Each path is a new rotation, seen through one point. The rows after it are directions, each followed by how far the rotation turns it, in degrees each step (0 if it stays put).
Each turn is a multiple of 5 degrees from 10 to 175, or 0.
Each row of a path follows its step; steps can be skipped.
path 1
step 1: [ 10 -10   7  12  58  21  -5   8  43  42  37  -9 -20   5 -15  -8  17  -8
  41  24  -3  -4  -8  38   4  18 -45  16  52  26 -33  -9  -2 -20   5 -19
  41  50   2   7 -51 -18 -42  -9   4 -36   5  28  29  15  -8   5 -18  -3
 -33 -16  15   5  -1 -26   9]
step 2: [ -1  13   6 -31  15  11 -21 -34  15  -7  19  40  19 -28  19  13 -36 -14
  15  15 -14  20 -19  15  -3  26   9 -15  34 -53  17   1   3  25   3  47
  36  -3 -26 -28 -16  17  -1  58  -5 -14   0 -31  -6  -9 -16  14 -33   7
  33 -16 -13  64  19 -60  -7]
step 4: [-31  15 -13 -46  24  18  -5 -11   1   5  13   7 -44  34  13 -22  36  21
 -41 -10 -23  12  -9  16 -42  23  14  -7  33  41  -6 -42  -7   5 -18 -49
  22 -27 -48  19 -31 -21  39 -20   6 -10  -3 -12   8  12   1 -31 -18  48
  -6  14  -5 -44 -12  12 -20]
step 5: [-15  -2   5  14  -1  20 -24  22 -68  33  29 -15   7  21 -56   6  16  -2
  15   5  69  -7  -8  -1  23  42  11  22   6 -34  25  16  27  21 -31 -10
  19  -8  -5  41   1  -6 -12  -4  12 -15   4 -35  11  -3   6  -5 -13  55
  14  28   0  25  17 -39 -34]
step 9: [-32   2   6   9  -5  42   5  17 -57  35  11  46  52 -24   6 -39   9 -13
   5   9 -21  19  12 -14 -49  18 -10   1  55 -30   0  -4   9 -20  30 -25
  13   7  26 -23 -41  18 -50 -36   0  18 -28 -16   6  -8  11  31   5 -15
  10 -24  -7  11 -30   7   9]
step 10: [ 51   9 -39   6  33  -4  17 -24 -31   3 -33   2 -29  20 -13   7 -34 -29
  -5  -3   1  31  13 -28 -37  13  13   7  34   4 -22  13   1  18  50  18
  14 -15 -17  16  18  14  30   9  17 -14 -25  12  38 -57  21  47 -19 -38
  27  36  13  27  28   6   8]
step 14: [  0  45  39  13  -2 -10   9 -20  -8 -16  41  -9  28  -6   8  23 -14  10
  15  40   0   7 -44   4  -7  -9   1  21  30 -27  -2  -8 -24  28  14  12
 -11 -51  26 -32  17 -23   2  89   6 -27 -34  13 -45  -4 -14  25  -9 -26
  -1   0   4 -18  27  18 -23]
step 17: [-28  -3  -6  43  39  12 -33 -12 -37  39  38 -20  17  44 -21 -20  31  28
  18 -12  10 -15  48 -10   3  -2  38  46   6   2  26   5  10   7  10  26
  -9   0  12   4  14   1 -19  10  37 -40 -41 -14   2 -11  25  33 -13 -23
 -58 -20 -22  12  33 -19  16]
step 18: [ 22  15 -17 -34   7  11  37 -31  12  14  33 -27  29 -11  32  48  13  10
   7 -50 -15  59   2 -11  -1  -9  21  23  16   7 -24 -15  17  17 -13 -37
  35   0 -47  35 -33  -4  14  20 -20 -43  13  11  13 -11 -10  -6 -39 -45
 -32 -25   7  21  -5  -3   1]
step 20: [-19  23   8 -40  28  63 -58  -3  25  62  17  43  28  14  29   2   2 -26
 -29   4 -24 -37  19  11 -14  21 -23  10  17   6  31 -15  -4 -18   8  23
 -14   9   3 -37 -48  -6 -23 -10 -20   6 -12  -9 -10   5  37   2  19  22
  16 -35  16   3  19 -12   1]
step 22: [ 11  -4 -20   1 -18  -4 -19  -3 -16 -45  10 -22 -22  39 -41  16   4 -38
 -25  -1  17  10 -46 -16 -57  25 -21  61  26  10   9 -11   8  13 -25 -30
  14 -14   6  46 -20 -35  35  24  -1  19 -20  14   9   4  25  33  13   8
 -12  47  30   1  21  37  -1]
[ -6 -10   8   3   5  -6  12   5   1   2   7   5  -1  11  -7   4  -3  -6
  -3  -5  -3   4  -2 -11   2  13  -5  -7  -5   1   9   5   1  -7   5   6
  -7  -2   1  -3  -8  -1 -12   5  11 -10   0  -8  -8  -6  11   7 -11 -10
   5  -1  -5   9  -7  -8  -1]  95
[  6  11  -1  18   6  -5   1   0   3  -2  -4   0  -3  -3 -13  -1   7  -5
  -2  -1   9  -5   6  -3   5   7  12  -5   3  14  -8  -1   1   0   6  10
  -8   4  16   9   4  -6  -6  -2  -4  -7  -4   3   0  -7  -9   3   7   5
  -2   6   8   7   8  -5  -8]  155
[ -2  -5 -10   5  -1   6   4   1  -5 -10  -6  -2  -5  -1  -7  12  -7   4
  -6  -4  15  -4  -8   6  -5  -3  -2  10  -1 -10   8 -11  -9   5   0   6
  -9  10   0  -1   9  -3  -8   6  -3   7   4 -18  -5  13  -4   7  -4  -1
   1  -1   4   2   6   0   1]  130
[ -1   8   9  -1   5  11  -7   3  14  -9  14   0   2  -4  -3  10  -2  -4
   5   7  -5   4  -4  -4   1  -9  -9 -12   4 -12  -2 -11   1 -14  13   6
  -5   5   4  -5  -1  10  -3   3  -8  -1   6   9  -7   1  -5  -3  -3   4
   3  -2   3  -1   5   1   1]  60
[  3  -4   3   1   6  -3  10  -9  -2  -3  -6   4   9  -1   0  -3  15 -10
  -1   4   2 -13   2  -4  -4  -5 -18   5   6   3  -9   2   7   0   0  -5
  -3  -3   3   1   8  11  -3  13   6   4  -1  -1 -12  10   6  -3  -1  10
 -15   3  -6   2  -4   3  -1]  135
[  0  -8   2   6   1   2  -4   1  -9  -1   7   0  -1  16   6  -9  -1   3
   2  -4  -2   2   7   3  -2  -7   5  -2   1  -1   5 -13   7  -7   1  -8
  -3   1   1  14   7   7   7   3  12   8  11  -7  -3 -15   0  -6  -4   0
  -1  11  16   8   2   6   0]  60
[-10   0  -4  10  -1 -10 -10 -10  15  -3  -7  -1  -3   4  -1  -8 -13   3
 -14   3   6  -2   2  -5  -3  -2   6  -7   7  -5  -2 -10   7   7  11  -2
   6 -14  -8   2   8   3  -2   3   0 -10   2  -2   1   5   2  -5   0   2
   2 -11  -6   6 -10   3   1]  175
